Each row has a name. After each piece below comes the name of the row it's from, unless a question asks for something else. Each question is about the rows just above it.

J306: [171 148 126 165  96  90 136  89 116  97]
J341: [180 136 112 129  88 109 162  61 119  69]
J187: [159 129 128 148 127 101 141 106  93 119]
J821: [173 156 121 144  69 102 151  74 131  76]
J124: [163 140 123 149 114  94 133  91  97 107]
J95: [170 128 132 135 128  95 167  77  91 107]
J865: [168 150 123 163  98  91 137  90 114  95]
J415: [138 114 141 105 104 158  79 110 140 101]
J632: [174 138 114 140 105 104 158  79 110  74]
J674: [157 127 144 117 131  82 176  69 106  92]
J505: [153 136 112 130 141  98 156 100  89 120]
J557: [173 141 122 154 111  97 135  89 100  98]
Which row holds [180 136 112 129  88 109 162  61 119  69]? => J341
The row named J187: => [159 129 128 148 127 101 141 106  93 119]
q: [138 114 140 105 104 158  79 110] => J632
q: [149 114  94] => J124
q: [ 69 102] => J821
The row named J505: => [153 136 112 130 141  98 156 100  89 120]

J529: [ 56 141 173 145  91]
J416: [ 89 135 110 122 135]
J502: [148 141 126 131 100]
J708: [122 152 151 140 111]
J30: [ 80 169 113 130  83]
J509: [133 122 135 135 146]
J935: [148 141 149 123 121]
J148: [163 159 171 121 112]
J629: [184 129 155 146 119]
J10: [ 98 123  97 106 138]
q: [151 140 111] => J708
q: [141 173 145] => J529
The row named J629: => [184 129 155 146 119]
The row named J509: => [133 122 135 135 146]
The row named J529: => [ 56 141 173 145  91]

J493: [168 124 176 165 123 130 150 183 128 165]
J914: [152 128 125 165  64 130  60  81 145 170]
J921: [ 90 168 125  97  79 130 157 155  70 149]
The row named J914: => [152 128 125 165  64 130  60  81 145 170]
q: [168 125] => J921

J928: [122  85 137 143 115 113  74]
J474: [123 147  95 181 135 131 189]
J890: [102 118  82 117 137  75 150]
J25: [100 157 164 213 104 142  85]
J915: [110 175 156 221 101 133 106]
J414: [100 115  85 113 137  74 143]
J154: [107 124  79 128 137  79 164]
J345: [ 83  99 117 105 133  91  81]
q: [ 85 113] => J414
The row named J474: => [123 147  95 181 135 131 189]
[107 124  79 128 137  79] is in which row? => J154
The row with [115  85 113 137  74 143] is => J414
q: [156 221 101 133 106] => J915

J115: [176 171 192 123]
J919: [186 178  85  85]
J384: [ 85  64 123 186]
J373: [192 133 196 127]
J981: [ 85  64 123 196]
J385: [195 171 186  78]
J645: [ 85 171 186 176]
J597: [186 178 176  85]
[195 171 186  78] is in which row? => J385
The row named J981: => [ 85  64 123 196]

J316: [171 155 114 147 128 144 154  99  98]
J89: [119  98  84 126 115  98 134  99 136]
J609: [102 131 112  92 184 127  66 196 125]
J120: [119  98 157 126 115  98 134  99 136]
J303: [119  98 157 126 115 203 134  99  70]
J970: [102 131 112  92 184 127  66 196 120]
The row with [119  98 157 126 115  98 134  99 136] is => J120
The row named J609: => [102 131 112  92 184 127  66 196 125]
q: [ 98 157 126 115 203 134  99] => J303
The row named J89: => [119  98  84 126 115  98 134  99 136]
q: [119  98 157 126 115 203 134] => J303
The row named J316: => [171 155 114 147 128 144 154  99  98]

J404: [124 135 123 128 135 133]
J374: [169  75 100 102  55  69]
J795: [173  68  99  70  55  66]
J418: [163  69  98  95  61  90]
J846: [156  84 110 107  83  95]
J578: [163  70 100  75 101 116]
J88: [173  67  99  71  56  66]
J155: [169  75 100  70  55  69]
q: [163  69  98] => J418
The row named J88: => [173  67  99  71  56  66]
q: [ 75 100  70] => J155
q: [156  84 110 107  83] => J846
The row named J795: => [173  68  99  70  55  66]
The row named J418: => [163  69  98  95  61  90]
The row named J374: => [169  75 100 102  55  69]

J805: [111 122 145 103 112 107 139 158  91  59 116 149 149 169 137  80 138  70
 136 169 170 149 123 126 127]
J856: [104 142 135  86 153 177 113 121 114 116 126 137  66 143 147 177 118  91
  93  89 178 118 165 122 147]
J276: [111 126 151  87 111 120 129 157  90  63 109 151 123 175 146 106 128  60
 117 155 177 137 137 129 145]
J775: [110 133 151  78 118 139 122 147  93  74 109 150  96 170 153 135 122  61
 103 135 181 126 151 130 156]
J829: [100 137 124 102 173 187 111 114 129 138 136 126  69 132 131 182 118 115
  96  72 169 121 161 113 135]
J330: [112 123 138 121 116 101 150 148 101  65 127 147 171 150 131  63 150  88
 154 111 162 157 161 122 108]
J572: [ 86 111 120 129 118 139 122 147  93  74 109 150  96 170 153 135 122  61
 103 135 181 126 151 122 108]
The row with [ 87 111 120 129] is => J276
q: [114 129 138 136] => J829

